Each path is a new rotation, seen through one point. The rows after it are directions, each followed by how far the rotation turns it, in deg/step (0 if it stays put).
Each turn is a multiple of 5 degrees from 10 to 175, or 0.
Each row of a path follows its step; steps can be skipped.
Path 1:
step 0: [  9.9  -7.7  -4.9 -13.4   9.3 -10.5 -18.2   6.7 -25.8  14.1 -16.0  21.1
  -7.5   7.3   3.9  -6.3  -3.0 -11.2 -15.6 -21.3  -5.5   2.9   7.6 -18.2
  -9.3  -1.9  14.5 -12.7 -11.3  -2.4  24.5 -10.5  19.8   6.7]
step 1: [ 18.6 -22.4 -19.9   6.7  -8.7 -18.8   4.6  -3.6  -6.4  -9.0  32.2   0.7
   1.0  15.7  -3.2  15.0   1.0 -11.5  22.5  -1.7  -2.1   9.3  -0.2   1.4
   7.7   5.2  18.4 -20.9  -1.6 -11.2  22.5  -4.0   7.3   6.1]
step 2: [  3.4  11.2  -9.0 -16.3  -6.1  -7.9 -16.8  -4.8  -1.7  -9.4  18.0  11.8
 -19.9  11.1 -10.4   2.5 -12.4  -5.1   0.4  17.4  23.6  15.4  12.4  10.7
   2.4  -0.6   1.3  -5.3 -18.4   1.0  10.1  -1.9 -22.1 -33.2]
step 3: [ 12.0 -17.3   7.2 -10.6  14.5   3.2 -30.4  -1.8  24.6  -3.0  -3.4   9.0
  -4.4   0.6  21.4  24.1  -5.3  -5.8 -14.6  -3.9  -7.0 -20.3  10.0  -1.8
 -19.8   3.4   3.2  -3.4  -6.6   0.0  11.2  -8.6  -0.2 -25.4]
step 4: [ 15.7 -11.5  15.3  -0.4  -7.9 -34.1   5.4   9.7  16.3 -17.4  -5.9  20.3
 -16.4   3.4   1.4   0.9  13.3  20.5   5.7   6.4  -5.7   3.2  -0.7  -2.5
  -4.6   5.4   2.3 -15.5  -9.4   5.5  10.9  -8.2  33.9   1.5]
step 5: [-26.0  14.1 -15.6   0.8  -3.5 -29.6   4.0   8.5   8.4   6.9  19.5  10.3
 -20.2  21.0 -11.6  -4.0   0.6   8.6   3.6 -19.5  -7.3   4.9  -5.8 -13.8
 -16.9  -7.0  18.5  -8.9 -11.7  -4.4  -1.6 -13.7 -10.1 -10.5]
step 6: [  1.3  13.1  -5.4   9.9  11.6   5.4 -13.4 -13.8   7.3  15.8   0.6  20.8
 -12.2  32.7 -10.7  23.9 -18.9  -8.5  -0.4  -8.3  12.8  -9.8  22.3  -9.2
   1.6   8.0   5.1  -0.2  -2.5 -14.3  15.1   5.8  13.8   4.6]
step 7: [ 19.4 -19.1   4.8 -18.1   3.9 -12.0 -18.1 -14.3 -27.5   8.1 -12.5   6.8
  -5.9  11.2  -8.3  18.0  13.6   3.6   5.9   7.4  -6.3  11.5  10.8 -13.4
  -7.8   7.2  13.4 -14.5  -9.5  23.8  20.6   5.1   0.7   2.6]
step 8: [  9.3 -13.8 -17.5  -3.8  -6.4 -15.8  -8.2  19.4  -8.4 -12.8  11.6  13.0
   1.4  12.3  -9.0   5.9  -6.6 -13.2  15.1   2.4  -6.4  -0.8 -12.0  32.3
 -12.3   6.8  31.1  -8.1   6.0   3.7   7.0 -13.8   2.3 -18.7]
step 9: [  6.1  -3.3  -2.6 -15.9  -3.7  -3.5 -14.3  17.5  14.0  -9.3   9.4   4.1
 -21.8  15.4   6.3   7.4 -18.5   9.9  -7.8 -12.6  29.9  -2.3  -1.6  18.9
  -0.2  -5.4  -8.6  -9.7 -31.8 -11.9  21.4  -0.7  -7.0  -1.7]
[-4.0  3.7 -4.4  1.9 -5.8 -5.3  1.8  1.0  4.6 -2.8  0.0 -3.8  6.3  3.4
  3.9 -1.4 -5.1 -4.6 -3.3 -2.2  1.1  5.5 -7.4  0.9  2.9  0.5  1.3 -1.1
 -7.8  1.2  3.5 -8.5  2.4  9.4]
90
[-1.1 -2.4 -1.0 -2.0  8.1  2.0 12.2  1.7  3.3  0.6 -6.9 -6.3  9.2 -2.9
 -5.3  1.3 -1.1 -0.3  0.4 -0.7  7.3  6.0  1.8 -1.6 -3.2 -5.1 -0.8 -1.9
  2.3 -1.8  1.3 -1.4  0.7 -4.9]
0
[-8.6  3.5 -8.8  0.6  3.8  4.0 -5.4  2.8  2.4 -3.3 -0.9  5.3 -3.0 -0.9
 -9.1  1.6  4.3 -1.2  4.5  0.2  1.2 -0.2 -4.0  4.3 -0.2 -0.4 -9.2  2.1
 -0.1 -3.3  3.4 -5.1 -6.8 -0.2]
110
[-1.3 10.5  0.2  1.7 -3.5  5.3  4.3 -1.1 -2.3 -7.1  4.7 -3.3 -2.6  8.4
 -0.4 -1.9 -0.6  1.0 -6.7 -7.1  6.6 -2.3  0.0  5.2 -4.3  1.8  2.3 -1.9
  3.2  2.5 -2.5  0.4 -3.2 -7.2]
110
[ 6.8 -4.5 -3.1 -7.7  0.0  4.0 -5.3  1.9 -6.7 -3.1  2.4 -1.0  3.7 -3.9
  0.7 -6.8  1.0 -7.1  5.0 -9.0  6.7  1.2  0.3  5.9  3.2 -0.3  2.1 -1.4
 -4.0 -4.4  0.7  4.2 -0.3  1.9]
45
[  4.6   0.6   5.4   1.9   3.4   4.0   1.1 -10.6  -2.4   2.1  -1.9   0.9
   2.7  -2.9  -0.6  -0.9  -0.7   4.2  -0.5  -8.5  -6.3  -1.5   1.4   3.6
   0.7   5.6  -7.9  -5.0  -2.6   1.7   7.1  -8.6   2.2  -0.8]
110
Path 2:
step 0: [ 15.2   0.3 -13.7  42.3  17.0   0.6   5.0 -14.2  -5.9  15.3  23.8  -8.0
  -7.1   9.3   9.6 -12.6   6.2  19.9 -21.9  -8.1   2.5  11.8   9.3  -4.9
  -1.3  -8.4   6.0   0.4 -10.6   0.9   2.6   5.1  -0.5  -2.5]
step 1: [-14.5 -17.4  -5.6  17.2 -13.4   7.2  -6.9   0.9   8.4  -7.7  -5.3  -5.5
  16.9   6.6  16.1  -1.7  10.6  -4.3  -9.5  -7.0   5.4  -4.6  19.7  27.0
  -1.7 -19.6  13.9  -0.7   1.8  18.9 -19.3  -8.1 -13.5  26.5]
step 2: [ -0.2  -1.6  -3.1   8.0   0.3 -26.6  14.8   1.4 -12.1   7.4 -14.1   9.0
  28.3   3.4  -9.1 -25.6  -1.9  -5.0  18.6  -0.8   0.9  20.8  -7.7   2.9
   9.3  -2.0  31.1 -17.8  15.2   4.1  -2.9 -11.3   3.2   3.5]
step 3: [  1.3   5.6  -7.6  12.5 -10.3  -2.9  16.2  10.3  -3.4  -5.1  -5.0 -22.9
 -18.9 -12.6  -8.3  -4.2  16.1  -7.2  18.4  10.7  14.9  20.1 -11.4   3.2
 -17.5 -18.8  -3.5  -4.1 -20.5  15.2  -3.1 -12.4  25.6  -3.8]
step 4: [ -3.2  -8.6   0.6  24.2   9.2  19.6   7.3 -13.9  -3.7  12.0  27.2 -22.4
 -14.6   1.5  -6.7   4.5  -3.8  26.9   0.8  15.9   3.2  -3.3  -2.8  -0.5
  17.6  -7.0  27.2 -17.0  -8.5  -8.4  -5.5  -3.8   1.6   3.9]
step 5: [  3.2   2.4 -24.0   4.7  10.6  -4.2   1.4  -3.3   6.4   5.0  26.4  -6.7
   8.9   0.3  30.3   6.2  -0.4  -2.6  10.9 -15.6 -13.9  10.3  21.5  13.6
 -12.1 -10.1  12.1   2.6   1.5   8.8 -21.2 -10.9 -12.2  22.6]
step 6: [ -3.9  -7.4  -1.1   4.0   3.8   1.2   0.7   6.9 -13.1  -1.1  -7.7   3.3
  11.6 -18.3  13.8 -25.7   5.3 -13.6  -4.2 -23.0   8.4   4.4 -22.2  20.6
  10.5 -16.1  31.9  -8.7  14.6   8.8   1.8 -15.2  -4.6 -11.0]
step 7: [  7.1  -7.5 -14.1  26.4   6.6 -13.7  -0.4 -11.4  -8.5  -4.0 -12.9  -2.0
 -11.2   0.9   3.2 -18.5  13.9 -17.7  17.8  14.8   3.8  11.2   6.9 -13.7
   1.7  -4.7   0.2 -24.9 -15.8  29.7   9.0  -4.1  13.0  -6.1]
step 8: [-17.2  -2.4  -0.3  11.2  -2.1  28.3   3.1   0.3  -6.1   8.5  -7.3 -32.9
  -8.7  14.9  -6.7 -16.1 -13.4  15.4  -1.6   5.1   7.9  13.4   9.0   0.3
   0.7 -19.5   7.3 -13.4  -8.4  -4.5 -29.8   7.4  11.9   2.7]
step 9: [ -0.8  16.3 -21.5  14.8   0.5 -12.1  12.0 -11.2  -8.0   7.8  14.9  16.5
   4.6  10.3  14.2   3.4   9.2  18.9  10.1   2.7  -4.0   4.1  -0.2  22.7
  -8.3 -10.0  29.6  -2.1 -13.2 -10.3 -10.8  12.5  -1.8  25.7]
[  0.0  -5.1   2.1   0.1  -3.1  -7.1  -5.4   1.8  -3.0  -0.8  -0.7  -8.0
  -0.5  -0.7   0.8  -2.8  -2.0   0.8   1.0   2.3 -12.5  -9.5   2.1  -7.0
   1.9   4.7   3.2  -2.7   0.9   2.5  -1.8  -1.5   3.1   7.0]
125
[  3.0   8.1   0.1  -4.1   0.3  -5.0   3.2   2.3  -1.0  -3.8  -1.2   2.1
   4.7  -4.0  -1.8  -3.6   0.5  -3.0   2.5 -10.4  -3.3  -3.3 -11.4  -0.8
  -5.7  -5.1   3.4  -2.2  -4.5  -3.0   5.2   1.0   1.9   3.7]
100
[ 0.6 -2.2  0.4 -3.7  0.1 12.0  7.1 -2.0  6.9 -1.0  2.4 -0.7  6.7  6.8
 -5.3 -1.8 -1.7 -1.7  2.1 -3.1 -4.0 -4.0  8.5 -2.9  0.6 -2.6  2.3 -3.1
 -5.6  2.1  0.5  2.9 -4.4  4.3]
100
[-4.4 -1.9 -4.1  6.7  3.5  4.2 -2.5  2.6  0.1 -2.6 11.6  3.0  9.5 -0.7
  6.0 -0.3  4.6  4.9 -4.4 -1.2 -4.6 -4.0 -0.8  3.9 -3.4  1.4 -4.2  2.8
  4.0 -5.7  1.4  0.0  2.5  3.1]
80
[-2.3 -0.5  3.2  7.8 -9.9 -8.9  4.3  2.3  1.4  1.5 -5.0  2.8  3.2  8.8
 -8.0 -1.9  1.0  5.5 -5.7  0.1  3.0 -0.4  2.3  3.6 -3.7 -0.8 -1.3  2.8
 -1.3 -1.5 -0.6  3.9  2.2  4.6]
45
Path 3:
step 0: [ -4.6  11.1  10.3  23.2  -9.5  -8.6   1.1   2.6   9.4  -7.5   2.7   8.6
  -9.1   3.5  -8.2  -7.8  17.4 -18.4  -4.9  -2.9  -9.2  20.8  14.4  -7.5
   7.2  16.8  -5.2  -2.3  19.1 -14.8  -6.9   5.9   3.8 -29.6]
step 1: [-10.9  -0.1  -7.2   3.9   1.4  -1.0   9.6  17.8   6.7 -10.5  12.7 -21.3
 -11.2 -18.7 -16.4  10.0   1.4 -31.9  -1.3   9.7   3.1   9.6 -16.9 -11.6
   1.0   6.6   6.6  16.2   5.6  -6.7 -11.4   6.8  12.9 -15.9]
step 2: [ -0.3   6.9  -6.0  17.3  18.3  14.7  -7.0  14.6   5.7   8.3   1.1   1.3
 -21.9  -6.5  11.0  -6.1  -5.7 -19.8  -9.7 -11.8 -19.6   8.3 -12.7   2.4
   3.5  -7.3   4.8  -1.6  27.7  -6.7   2.5  15.0  10.9 -13.9]
step 3: [  1.2   1.2  -0.8   1.0   4.9   7.1  16.4   3.6   3.6  -4.1   4.9  -5.3
 -19.5 -18.2 -14.9 -13.6  12.3 -21.6  -9.0  -8.5  -3.3 -25.5  10.4   3.8
  -8.3 -11.5   6.7  12.5  19.5 -22.4  -3.3   6.6 -15.1 -17.5]
step 4: [  6.4  10.1  -4.4   6.9  -7.5  13.5   9.7  -0.1  10.3  -7.5   1.5  15.9
 -23.7  -8.5  -8.9  17.2  23.2   0.1   9.4   6.7 -25.1 -10.5 -10.4  -2.0
  -6.9  -5.2   4.1  12.1  17.7   7.5   1.4  10.6  13.0 -19.8]
step 5: [ -6.0   0.1   6.5  12.0 -16.8   5.2  20.7  21.2  24.7  -1.2  11.0   4.7
  -8.6  -8.4  10.9   8.8  23.2 -14.6  -6.8  -9.9   3.3   0.3  -1.4   2.5
  18.0   1.6  -1.6   0.5   4.7  -9.9  18.1  18.3  -6.4 -19.2]
step 6: [ -4.1  19.7  -2.2  -4.9   3.4  10.2  11.5   2.7  -0.2 -15.4  14.0  -2.2
  -2.1  -0.4  12.4 -12.5  23.5 -31.0  -0.2   5.8   3.8   6.1  -7.3   6.1
 -14.5  16.7   8.1   7.3  15.9  11.4   6.0   7.8  11.6 -23.5]
step 7: [ -2.2  27.0   0.5  25.6  -1.5  17.7   3.0   7.8   6.1  -9.0   4.2  -8.2
 -11.2  -4.8   5.8  10.3  19.1 -11.6 -16.5 -11.0   2.3  -0.7 -13.7  -6.9
  -3.4   6.9   4.0  -8.5   7.8 -27.6 -11.6  -9.7  11.7 -11.2]
step 8: [ 13.9   2.6   3.5  -5.2 -10.0  12.7  -4.1  16.1   3.5 -16.6   6.3   6.1
 -22.6   7.2   1.3  -0.3  -2.4 -28.3 -19.7   6.8   3.6  -3.9  -6.5  -0.7
  -2.5  -5.5  -0.2  17.0   4.6 -17.5 -15.8  24.8   9.6 -12.5]
step 9: [ -0.2  -0.1  -4.8   4.9  -7.8   4.1  -8.5  -8.6  18.9   8.5   6.5  -5.9
 -37.9 -14.5   6.9 -13.4  28.0  -3.9  -1.1   1.4  -6.6  13.4  -9.0   1.7
  -2.9  -8.9  13.0   0.4  11.9  -8.3 -17.7  13.4   1.7 -14.1]
[ -0.6   1.2  -2.9  -2.7   5.5  -8.5  -3.0  -5.5   4.7   4.1  -3.6   5.7
   0.1   0.6   4.1 -12.8   4.8  -5.6  -2.0  -0.8   2.2   3.0   1.0   3.1
  -4.0   0.4   1.2   2.9  -0.1  -3.8   5.9   3.0  -5.9   1.2]
115
[ 4.9  3.4 -1.3  7.3  0.1 -4.3 -3.0 -5.4 -5.9 -9.6 -5.2  7.1  3.6 -0.6
 -6.6  2.1  2.3 -0.3 -0.1 -0.9 -1.6 -6.4  0.3 -4.4 -1.8  2.3 -1.6  3.7
 -3.2 -7.1 -0.3 -6.5 -1.1 -4.5]
100
[ 1.0 -4.9  0.2  0.5  0.9 -3.8  2.7  0.3  2.2  2.7 -2.5 -0.5  7.0  2.9
  5.5 -8.9 -6.1 10.5 -1.9  8.7  0.0 -6.9 -4.5 -5.9  1.4  2.3 -4.2 -1.0
 -0.9  2.6 -2.6 -5.1 -0.3  1.1]
0
[ 2.0 -3.2 -0.5  5.0  5.1 -9.1 -3.4  5.8 -1.6  8.3  5.8 -2.4  0.2 -4.4
 -7.0 -1.6 -4.7  2.2 -0.2 -4.3 -6.6  5.1  4.3 -1.2 -3.2  0.9 -1.7  5.9
 -2.4  2.1 -6.1  1.4  0.2 -4.8]
35
[ -8.7 -10.4  -4.2   0.6   1.9   4.3   1.3   4.2  -4.5   0.8  -9.2   4.0
  -3.2  -6.5  -4.4  -2.6   0.2   1.5   2.2  -2.8  -4.9  -6.4   0.9  -2.1
   0.1  -2.7   5.1   1.5   3.2   3.9   6.3   1.0  -1.6   1.2]
45
[-6.2 -5.0 -1.7  5.7 -0.8 -5.2  4.0 -0.9  1.5 -6.3  2.2 -1.3 10.6  0.1
 -1.8  0.2  0.6 -0.1  1.0  0.0  3.9  9.5 -3.5  3.0  4.2  5.4  5.5 -1.6
  1.5  3.2  6.7 -0.5  4.6 -6.2]
70
[  6.4   1.2  -6.0  -2.4  -0.4   4.1  -2.8  -2.8  -5.0  -0.5   7.0   5.5
   0.9   1.1  -2.0  -3.9   4.0   0.8  -0.3   1.5 -10.5   7.6  -7.0  -7.4
  -1.3  -0.7   2.0  -6.6   3.1   4.8   2.0  -0.5  -0.2   3.1]
155
